Z: 3 groups of rows, each row roughly a mix of its group's hidden directions:
Z (124 x 12):
[[ -9 -45  25 -28  31  36  50  -3   9   7 -20 -36]
 [ -2 -22  19 -31 -34  41  35 -46  27  17 -17  29]
 [-27  48 -53  25   2 -48   1  20 -12   4  28  -2]
 [-26 -10  30 -14  56  52  17  30  -4 -27 -20  -3]
 [-31 -38  22  49  14  37  26  12 -25  24   0 -35]
 [ 21  14 -30  63 -34 -36  19 -19  31   7 -15 -15]
 [-43 -35 -19  19 -15   1 -15 -56  18  31   7  37]
 [-21 -26  29  10  -2  67  36 -16 -33   5 -19 -21]
 [-25 -23  62  -8 -11  51   6   0 -22 -19  -2  37]
 [ 19   0  13 -39 -20  50 -21 -35  26 -15 -10  50]
 [ 18 -11   3 -20  42   8  72 -34  20  15 -11 -18]
 [-43  13   7   3  52 -25   7  28 -49  12  12  34]
 [ 73  13   4  33   8  -5  20 -19  15 -35 -23  27]
 [-50  -6   7   3  43  39  46  -4 -41  10 -15   2]
 [ 15  -7  22  69 -39   7 -26 -14   4 -37   5  25]
 [-16 -16  13  31  49 -33 -22   8 -54  -9  18  33]
 [-33  17 -46   7  19 -50  21  19 -27  28  34 -17]
 [  2  43   9  12  36 -38 -33  11 -13  -6  19  59]
 [-21 -40  36 -16  59  25 -19  25 -30   9  18 -10]
 [ 18  28   2 -32  -7  -9 -34 -21  38  57  40  -3]
 [-16 -13  35   8  17  57   2   6 -29 -37 -41  30]
 [-26  20  23 -26 -66  23 -11  29   6   3 -33  29]
 [ 58 -11   7  29 -10 -20 -31 -38  12   9  45 -24]
 [ -6  35  -7   9  22  -6  29  32 -26 -47 -33  48]
 [-17  20 -20  34 -30 -27  55 -12  40  26 -22 -19]
 [ 56  17 -28 -18  30 -14  48 -43   3  14   7  -7]
 [ 10 -43  24 -27  15  42 -19   3 -43 -50  -2  15]
 [  6 -29  -2   8  35  -1 -32 -21 -32  13  71 -18]
 [ 10  17 -47  11 -21 -11  10 -60  26  13 -28 -39]
 [-29 -43  26 -32   7  31  28 -44  -6 -21 -15  36]
 [ 35  13 -16  29 -42 -25  15 -39  53  15   2 -21]
 [ 21  45 -45  -4 -17 -41  14  -7  32  37  13 -29]
 [ 12 -28  19 -11  20   3 -72 -13 -36 -36   6  16]
 [ 31  25 -35  16 -31 -61 -36  -5  18  -3  24 -11]
 [-35  -7   5 -10 -15 -21 -43  75  -9 -13  15 -12]
 [-16 -19 -12 -20  38  12  70 -37  -4  31  -2  -8]
 [ -7 -37  39  13  51  35  -9  12 -50   8 -11  18]
 [ 22 -54  25  20   9  28  -5 -30 -11  21  41 -41]
 [ -9  14 -11  21  44  -5  48  32 -25  26   0 -51]
 [ 41  43 -11  12  18 -34 -10 -36  21  -6  -1  54]
 [ 10 -25  20 -43  38  47 -22   8 -26 -26  14  37]
 [  6 -47  27 -13 -55  11 -49  -5   5 -26 -15  23]
 [ 42 -60   9  -3  33  32  22 -20 -11 -20 -10 -32]
 [ 17  53 -58  14  14   0  19 -23  18 -27 -24 -28]
 [ 17   2  38   3  33  28 -15  32   3 -29   5  66]
 [-16 -46  16 -14  34  58  32  -5 -38 -12 -12  -6]
 [-75   4  -2   2  -6   6  51  -5 -19  34 -13 -10]
 [ 44 -41  -4 -17  38 -16 -33  12 -19  16  45 -27]
 [-47 -31  16  20  18  26 -20  32 -54 -18  -5  23]
 [ 29 -26  27 -17 -44  -3 -69   3   6  -2   9  26]
 [  7 -14  -7 -12  40  60  55 -13 -18 -11 -24 -17]
 [ 13  39 -35  10   6 -44   3 -41  35  34  32  -3]
 [-10  41 -43  30  -1 -62 -23   8   2  16  29  -7]
 [ -5  34 -32  19   4 -12  67 -21  20  29 -11 -32]
 [ -3 -46  -1 -11  42  54   0  -3 -45 -24 -15 -20]
 [-43 -16  17  44  30  24   4 -10 -53 -23 -17  25]
 [ 16  45 -15  -3 -29  15  43 -17  45 -23 -39  13]
 [ -4  48 -31  10 -44 -23 -49  33  -8  -6  15  23]
 [ -6   4   0 -15  27 -14 -20  66 -53 -23 -27   5]
 [-30 -34  35 -19  -2  25 -59  26 -33   6  23  -3]
 [-27 -36  18 -18  34   0  36 -25  12  48  17 -41]
 [ 22   4  12  -7 -51 -12 -48  45  13 -40 -14  19]
 [-20   7  28   1  10   5 -62  13 -26 -20  12  60]
 [ 44  45 -17 -22   1 -22  39 -29  47  10  -9  -7]
 [  2  43 -40   1 -28 -13  43  -3  30  37   2 -39]
 [-26 -44  28  -1 -27  61  15 -26  -1  -6 -36   4]
 [-45   3  -9  11  20  16  74  -6 -13  19 -10 -34]
 [-11 -56  24   8  15  41  19  25 -38   5 -16 -39]
 [  8 -39  27 -13 -51  49 -17 -18 -14 -36 -24   5]
 [-55 -49  -1 -21 -14  31   4  29 -22  19  -1 -37]
 [ -8 -38  28   0 -31  29 -35  -6   6 -50 -29  36]
 [ 28  47 -14  -6 -53 -15 -16 -16  57   3  -2  10]
 [ 36  -2  12  28 -32  11  46   5  28   1 -27 -55]
 [-28 -61   7 -15 -18  33   8  24 -21  11  -8 -51]
 [-36 -32  28 -12  -2  24 -35  51 -20 -37   6  25]
 [ 25   8  18 -21 -14  -1 -76  12   2 -26  19  39]
 [ 10  52 -25   9  54 -33  24  -7  -8  30  25 -20]
 [ 33  11 -29  27  -5 -59 -39 -20   2  10  43   0]
 [ 10  -3 -15   0 -25  21  74 -39  19  17 -26 -21]
 [ 14  13 -22  27 -39  17  12 -56  50  -4  -8 -30]
 [ 31  -7  -2 -27   0  19   2  -1  15 -72 -16  49]
 [ 21  33 -29  25  41 -10  51 -36 -10  11  -8 -33]
 [-12  39  -5  23   6 -37 -57  21 -17  -4  28  41]
 [-12  39 -53  18  29 -36  48 -19  12  18  13  -6]
 [-21 -45   9  -6   8  56  18 -16 -39  19 -13 -41]
 [-20 -14 -32  20  29  14  57 -35  -1  12   7 -49]
 [ 24   0  20 -42  13  -3 -62  13 -24 -29  13  40]
 [ -2 -14 -21   4  24  81  -2  -6 -26  -9   3 -39]
 [ 36 -27  25 -17 -42  19 -13 -50  47  12  -5   3]
 [ -7 -33  22 -41 -43  22 -50   4   2 -30  -9  32]
 [-13 -35  34 -35  25  39 -25  -5 -33 -31   9  37]
 [  6 -10  -5 -19   6  -5  68 -41  32  35  -6 -31]
 [  5  35 -28  29  39 -35  58 -16  15  21  -4 -14]
 [-12 -12  12 -19  -2  45  63 -35  35  18 -23  -5]
 [ 38  68   8   2  28 -11  42  -2  25   2 -22  13]
 [  9 -18 -20  16  25  -3  53 -13  -1  39   9 -63]
 [ 16   4 -43   3 -36  -1  53 -25  29   9 -28 -39]
 [-60   5  20  -2   8  19  46   7 -37   7 -34  30]
 [-39 -10  27  15 -45  29 -35  23 -26 -25 -29  26]
 [ -7  37  -4 -41  11 -12 -21   6   2 -22 -25  72]
 [ 32  33 -42 -15  12   8  62 -31  27  13  -9 -10]
 [-28 -11  -3  10  31  33  74 -16   3  27 -12 -21]
 [ 15  37  -5  58 -15 -16  30 -13  32  20  24 -41]
 [ -7  22 -16   7  35   8 -51  37 -50  -4  32  22]
 [-28 -29   7 -23 -42  61  19 -13  -9  24 -14 -32]
 [ 57  -3  -1 -31 -13  15 -52 -10  10 -38   0  35]
 [ 27   2  10 -47 -30  19  18 -30  43 -21 -36  31]
 [  1  49 -43  10 -25 -45  -8   9  35  30   8 -29]
 [  6 -55  33 -12 -11  34 -37 -41   4   7  -3  38]
 [-28 -28  25 -51  -6  32 -36   5 -11 -14 -17  48]
 [ 11  27   4 -12  45 -14 -36  -5 -25 -20  13  66]
 [ -2 -52  -9  22  28   3  57 -16 -36 -17 -18 -26]
 [-26  16   3 -35  47  12  12  46 -42 -23 -23  24]
 [ 36  39 -14  21   6 -40 -53   0   8 -16  28  34]
 [ 19 -27  -4   7 -28 -20 -65  42   4 -41  -7   7]
 [ 35  22  -6 -41  13 -28 -50 -12  10 -16  31  43]
 [  0 -36  16 -14  75  14  29  12 -40  -5   1  -2]
 [-25  -1  -6  -1  29  41  65 -40  -2  21 -15 -21]
 [-14 -22  17  29  62  11  57  15 -29   1  -7  -4]
 [ 23  46 -33  10  17 -33  45 -24  28   5 -31  24]
 [ 12 -69  40 -18 -13  46 -15   3 -15  -1 -20 -14]
 [ 24   8 -22  25  65 -22 -16  19 -31 -36  23  13]
 [  0  55 -41  15  -6 -50  25  18  22  16  -1 -30]
 [ -3   2   1 -54  28  35  10   0  15  57  26 -32]]
one row of each group, then the others: which group is each in?
[ 36  53 -52 -11  16 -20  21  11  27  25  16 -19]  <20>
[ 28  49 -35   4 -40 -15 -49  24  14 -17  12  17]  <6>
[ 12   2  -1 -22   5  25  73 -21  33  20 -33 -23]  <14>

[ 26  13  -6 -10 -42 -12 -67  -4  24 -37  -5  25]  <20>
[  9  22 -13 -31  -2  -4  17 -63  52  25  25  14]  <14>
[ 32 -26  -9 -26 -50  10  49 -27  15  15 -31 -22]  <6>
[-13  32 -34  -4 -14 -56 -48  -8  14  12   7  41]  <14>
[-20 -42   8  49 -37  29  30 -28  23  20 -15 -22]  <14>
[  7  10  17  25  -6 -56 -51  43 -16  11  31  -6]  <20>
[-38 -22  12 -13 -53  31  41  -7  10  14 -37 -25]  <6>
[-49 -37   4   5 -23  40  46 -19  -1   3 -35 -21]  <20>
[ -5 -36  -6  11 -23  15  50 -21  -8  43 -19 -52]  <20>
[-10  34 -31  40 -54 -35   8  -8  44   4  -3  -9]  <14>
[ 33  61 -21  11 -21 -37 -13 -18  28  -6   4  40]  <6>
